In the rows, 128 means zero.
Each named move below is a turn or a mirror, shown by a few rows before and after it. Which moves, in which order, take the first row of each later pair to the second? The first pair is answered.
move Sasug:
[134 122 139  94 114 117 146 112 110 136 107  96 128 136 137 148 108 145
 103 114 166  89 103 120 108 117 104 129 121 108 168 116 115  88 116 110] => [132 120 137 103 102 110 154 116 116 144 102 100 119 133 130 129 117 143
 109 116 169  86  99 126 113 110 108 131 124 111 178 122 122  83 124 118]
[139  99 104 158  86  53 163 139 128 126 108 104 107 127 106 124 164 122
 161 118 164 133 108  99 137 105 151 116 109 110 155 135 148 116 129 119] => [137 125 109 132 120  80 117 121 100 119 136 101 136 163 134 195 133 153
 123 114 176 143 128  84 116 122 133 125  72 112 114 112 111 129  93  94]
[143 129 109 144 111 131 168 129 132 116 104 110 167 151 142 166 126 145
 136 100 137 153 103 124 108 106 122 132 127 112 143  96 126  91 122 108] => [144 131 105 142  98 122 175 132 130 118 109 110 159 148 136 151 132 143
 143  97 136 161 107 125 111 103 130 131 132 111 148 105 128  95 128 111]
[168 108 125 115 116  93 128 118 139  96 119 111 117 111 113  89 140 132
 125 136 155 142  79 137 168 122 183  96 111 180 128 137 149 116 131 103] => [166 119 133 101 147 114 105 103 116  94 132 107 128 122 131 137 113 145
 100 135 167 151  91 131 153 136 172  97  91 168  98 112 126 120 109  95]
move Bebu:
[142  92 132 161 125  64 136 147 119 127 119 109 140 160 111  76 157 101
 187 131 169 128 145 117 152 121 158 109 115 134 124 153 127 153 139 124] => [131 111 127 154 153  96 101 153 113 120 158 120 157 164 118 109 147 112
 174 143 157 158 161 132 159 143 160 113 120 141  79 142  96 179 138 125]
[127 125 148 108 115 150 120 134 113 130 124 128 108 119 110 142 114 146
 105 132 134 126 124 145 120 120 116 132 138 116 136 118 126 122 130 125] => [134 114 148 121 111 144 133 133 124 136 119 130 101 116 109 121 123 138
 119 132 128 112 116 149 123 123 117 128 144 115 146 127 130 121 136 128]
[121 134 140 139 147 137 118 121 121 126 164 132 152 123 145 176 112 152
 110 126 138 132 122 122 126 144 126 119 129 121  91 138 125 108 104 124] => [125 117 137 140 127 106 141 115 130 132 141 112 143 133 148 157 113 152
 110 105 151 105 105 107 117 123 124 121 125 112 133 135 146  87  96 119]
move Bug:
[134 125 118 130 155 108 107 114 130 140 140 138 156 158 141 155 123 133
 136 147 152 151 127 108 126 122 141 122 111 128  93 118 126 159 120 118] => [135 119 113 139 142  89 117 110 137 146 128 136 150 161 136 144 128 127
 143 138 166 140 120  98 126 113 146 123 107 126 117 123 137 149 120 123]
[125 119 114 139 134 103 149 128 127 130 124 112 133 141 142 125 131 125
 138 121 143 121 121 105 115 131 138 130 117 126 143 119 125 119 105 108] => [129 122 126 136 119 110 142 124 135 134 119 117 123 130 135 124 130 127
 128 124 140 116 117 111 111 121 124 139 113 126 150 122 129 106 114 117]
[124 139 130 123 157 145 110 128 123 124 140 130 136 132 135 153 131 136
 130 124 134 132 144 114 128 142 122 130 125 128 116 132 112 147 118 127] => [130 130 116 132 158 121 119 120 116 121 133 130 146 137 136 151 135 132
 146 119 140 131 140 100 127 138 132 123 121 133 118 133 121 150 121 125]
[145 123 100 138 110  73 159 123 132 118  92 158 153 141 124  72 126  85
 155 120 141 122 103  92 139 130 141 139 114  83 171 124 147 107 129 134] => [141 136 113 109  95 103 153 129 134 120  83 152 141 122 119  72 112  84
 130 127 128 110 103 109 142 121 120 145 118  83 193 129 142  87 141 139]
Pairs:
Between the rows of a pair lie 2 to 3 moves.
[164  98  93 184 129  40 166 139 140 132 105 124 147 170 135 149 128 100
 176  89 116 151 127  62 148  72 170 114 126 121 140 112 137 146  77 104] => [172  99  98 159 105  56 173 132 139 134  85 117 140 168 131 153 112 113
 156  78 126 132 113  61 134  53 146 119 127 112 167 105 149 120  67  95]
Sasug, Bug
[130 137 122  96 129 126 117 128 123 127 115 125 137 140 152 183 129 164
  91 113 148 141 120  91  99 121 121 133 108 123 103 134 104  93 114 110] => [137 149 132  84 116 144 109 134 132 123 115 130 123 123 147 165 125 158
  70 128 132 136 117 115 103 115 105 135 124 128 111 140 113  84 130 115]
Sasug, Bug, Sasug
[123 151  89 133 158 121 136  81  84 116 113 132 145 117 153 181 113 123
 136  89 139 156 135  89 114 142 137  83 129 110 113  85 133 145 111 115] => [126 136  92 141  98 110 176  95 118 130  74 136 113  76 119 110 133 101
 152 105 116 128 109 113 123 108 135  82 161 110 173 112 168 110 153 138]
Sasug, Bug
[102 110 132 144 146 149 124 155 123 119 120 164 101 146 120 161  91 136
 113 144 127 114 174 149 102 145 130 108 103 144  80 113  91 143 109  80] => [112  87 121 175 123 100 167 167 141 126 110 167  91 135 108  99 129 111
 160 139 125 109 160 138 113 128 154  99 123 145 115 139 127 137 139  89]
Bug, Sasug
[116 119 129 151  90 110 146 147 180 116 127 150 110 124  86  71 190 124
 172 150  92 132 100 164 108 108 122 155 171 123 153 156 130 147 187 177] => [109 147 123 126 173 128  84 120 135  99 187 143 150 177 146 189 153 157
 138 140 119 169 136 128  83 152 124 157 119 114  71 107  73 188 124 140]
Bug, Sasug, Bug
[141 110 112 121 160 132 171 154 122 102 141 140 134 164 117 156 114 154
 150 142 124 115 143  39 173 109 151 130  95 134 110 115 111 124 113 131] => [138 112 119 103 153 151 160 143 125 106 130 131 134 163 117 172  94 163
 135 143 127 102 141  47 163 108 133 134  91 129 113 109 109 112 108 122]
Sasug, Bug, Sasug
[148  99 131 129 122  97 108 131 173 104  92 134 158  95 112  69 177 110
 184 150  74 166 119 134 154 133 189 125 153 145 144 117 152 141 190 129] => [151  90 113 145 138  66 113 115 159 102 100 126 173 129 132  93 177 107
 199 136  97 169 119 101 143 135 198 125 133 133 143 104 161 157 168 117]
Sasug, Bug, Sasug
[107 161 134  94 135 197  64 153 109 122 179 120 137 122 139 163 107 131
  89 127  94 138 146 165 108 146  82 149 144 150  68 158  91 125 143 144] => [114 140 133 130 107 168  93 171 138 125 172 121 127  91 112  85 147  98
 134 140  74 137 134 176 131 126 106 136 177 169  85 182 120 134 188 174]
Sasug, Bug
[123 146 126 140 100 193  94 137 161 117 121 162 111  78 111 103 120 151
  93 174  77 136 110 161 147 105 115 135 175 144 149 137  99 127 160 139] => [130 137 104 167 119 158 110 139 155 116 130 175 122  85 117  87 149 132
 131 174  66 153 115 147 163 116 137 128 176 158 136 144 102 157 176 148]
Sasug, Bug, Sasug
[138 151 123 135 175 148  85 116 115 129 163 130 145 150 162 174 115 138
 120 117 152 138 146 115 128 148 140 126 133 117  89 118  89 154 101 122] => [145 113 115 174 138  85 153 123 139 140 121 135 124 137 140  93 162 102
 179 118 153 120 122 105 145 117 159 116 149 121 150 138 141 141 131 134]
Bug, Sasug
